In the rows, zero is written as 128.
Each row of T is roughly a mix of the hidden directions of one of 3 groups; one row fits no group.
T, 88 rows:
[[109 149 164 106 131 133 164 134  89 129]
 [154  99 155 124 158 127 102 141 149 160]
 [119 122 116 145  80 172 118 146 117 135]
 [158  99 153 145 139 114 136 106 153 164]
 [103 120  82 152 142 119 163 140 138 109]
 [163 100 155 130 140 148 132 115 146 169]
 [138 104  97 124 126 142 119 130  77 159]
 [120 163 127 126  78  94 149 125 124 124]
 [ 99 132 119 169 129 108 161 113  98 143]
 [ 96 100 133 117 129 113 110 144  76 122]
 [116 141 150 127 134 151 133 135 188 107]
 [ 79 156 129 137  94 127  99 124 127 116]
 [110 119 150 139 132 124 159 148 153  79]
 [126 148 157  99 112 152 168 106 142 111]
 [128 129 106  95 117 130  90 110  87 145]
 [151 125 111  87 120 128  89 147  98 119]
 [ 89 104 134 137 155 134 104 157 135  96]
 [124 132 104  94 122 123 131 128  91  81]
 [144 122 118 123 123 130  96 116  99 183]
 [164 143 153 115 111 160 131 120 170 125]
 [122 162 147 114  87 126 138 134 169 115]
 [139 121 168 166 125 151 154 159 132 128]
 [116 162  91 102 118 142 105 134 114  95]
 [138 145 162 154 142 110 110 147 156 163]
 [ 88 122 120 119 111 139 129 150 120  76]
 [115 134 148 110  81 101 100 155 124 123]
 [148 134 156  91  95 130 131  92 119 148]
 [ 85 136 143 128 119 140 150 161  90 118]
 [109 116 139  97  97 131 130  98  84 134]
 [130 118  79 116 149 111 140  95 146 150]
 [128 118  82 117 158 107 163 115 128 109]
 [138 149  72 124 132 121 105 106 148 112]
 [126  95 127 104 130 135 111 109  74 139]
 [157 113 140 133 125 153 110 136 134 184]
 [131 146 153 151 126 146 173 141 166 124]
 [125 102 155 124 143 129  77 161 139 136]
 [130 108 157 122 123 154 157 132 101  85]
 [103 117 117 111  99 146 128 104  92 164]
 [107 158 138 112 103 104 145 119 145  85]
 [123 150 120 138 125 120 169  77 142 144]
 [135 143  93 112 132 117 158  96 102  97]
 [168 151 122 111 107 126 154  91 123 151]
 [115 136 109 150 119  82 115 167 113 110]
 [108 118 125 134 157 136 106 162 156  88]
 [123 100 134 119 153  90  99 140  97 107]
 [116 138 129 175 145 114 162 159 147 120]
 [153 146 171 120 102 145 113 150  99 119]
 [146 107 139 113  93 174 106 132 107 138]
 [137 119 139  94  97 149 141 111 150 169]
 [ 92 121 112 111  96 152 107 145  96 113]
 [170 130 109 109 112 112 127 110  88 151]
 [136 166 136 146 107 121 109 178 114 123]
 [148 128  68 118 134 117 128 119 137 160]
 [117  88 111 123 141 162 109 135  91 147]
 [170 129 146 134 128 112  96 155 153 154]
 [ 94  95 130 142 132 106 170 105 136 115]
 [ 86  99  85 134 113 150 119 120 138 127]
 [101 122 102 127 139 151 115 167 145  91]
 [144 140 102  89 128 117 148 102  97 101]
 [112 136 172 124 132 145 144 101 170 119]
 [159 137 149 126 116  86 134  97 104 150]
 [153 121 132 117 113 120 133  96  86 166]
 [146 120 140 139 125 131 161  89 165 157]
 [104 138 175 156 145 112 132 152 139 104]
 [142 115 123 107  96 138  89 163 116 153]
 [146 110 112 141 150 101  83 150 138 103]
 [127 150 128 133  97 175 117 165 141 120]
 [129 153 123  77 112 144 130  91 115 116]
 [124 110 125 134 140 133 151  78 157 160]
 [101 138 138  95 135 103  99 119 112  89]
 [112 125 113 131  92 165  97 159 111 137]
 [141 140 120 132 117 149 108 156 166  85]
 [146 140 165 152 124 152 155 151 158 145]
 [136 131 131 167 152 114 112 179 121 140]
 [113 135  99 114 107 119 154 103  82 115]
 [123 121 125 174 143 125 134 170 158 146]
 [130 147  90 123 158  95 112 124 128  92]
 [122 100 124 102 118 118 136  70 119 144]
 [156 117 104 142 141 151 141 114 105 175]
 [159 141 109 145 173 111 150 107 138 109]
 [ 96 108 109 122 116 127  95 154  93 106]
 [159 120 151 128 157 137  99 146 171 131]
 [141 137 164 159 146 121 160 163 129 111]
 [ 88 122 129 156 117 141 135 163 122  89]
 [149 105  92 136 140 133 112 144  87 157]
 [145 109 165 133 134 126 141 136 171  93]
 [109 152 112 133 154  85 140 146 127  92]
 [162 119 137  94 170 102 135 106 128 132]]

Here is one row of each group, with its name. Which group are the others in?
[136 154 168 125 115 117 132 125 181 121] => <57>
[131 164 142  91 104 165 147 114 131 118] => <119>
[122 144  90  90 108 119 103 101 109 124] => <102>

[108 102 102 140 118 126  89 147  93 148] => <119>
[126 114 123 148 119 141  86 169 145 157] => <102>
[121 137 116 147 114 135 141 178 105  90] => <102>
[ 88 108 119 129 167 100 124 131 147 102] => <102>
[159 134 137 142 127 137 151 100 171 158] => <119>
[147 119  94 127 132 113 114  80 140 159] => <119>
[140 153 133 132 132 119 123 154 184 100] => <57>
[ 93 118 113 129 145  96 143 113  84 140] => <119>
[156 150 128  97 119  90 119 124 136  89] => <57>
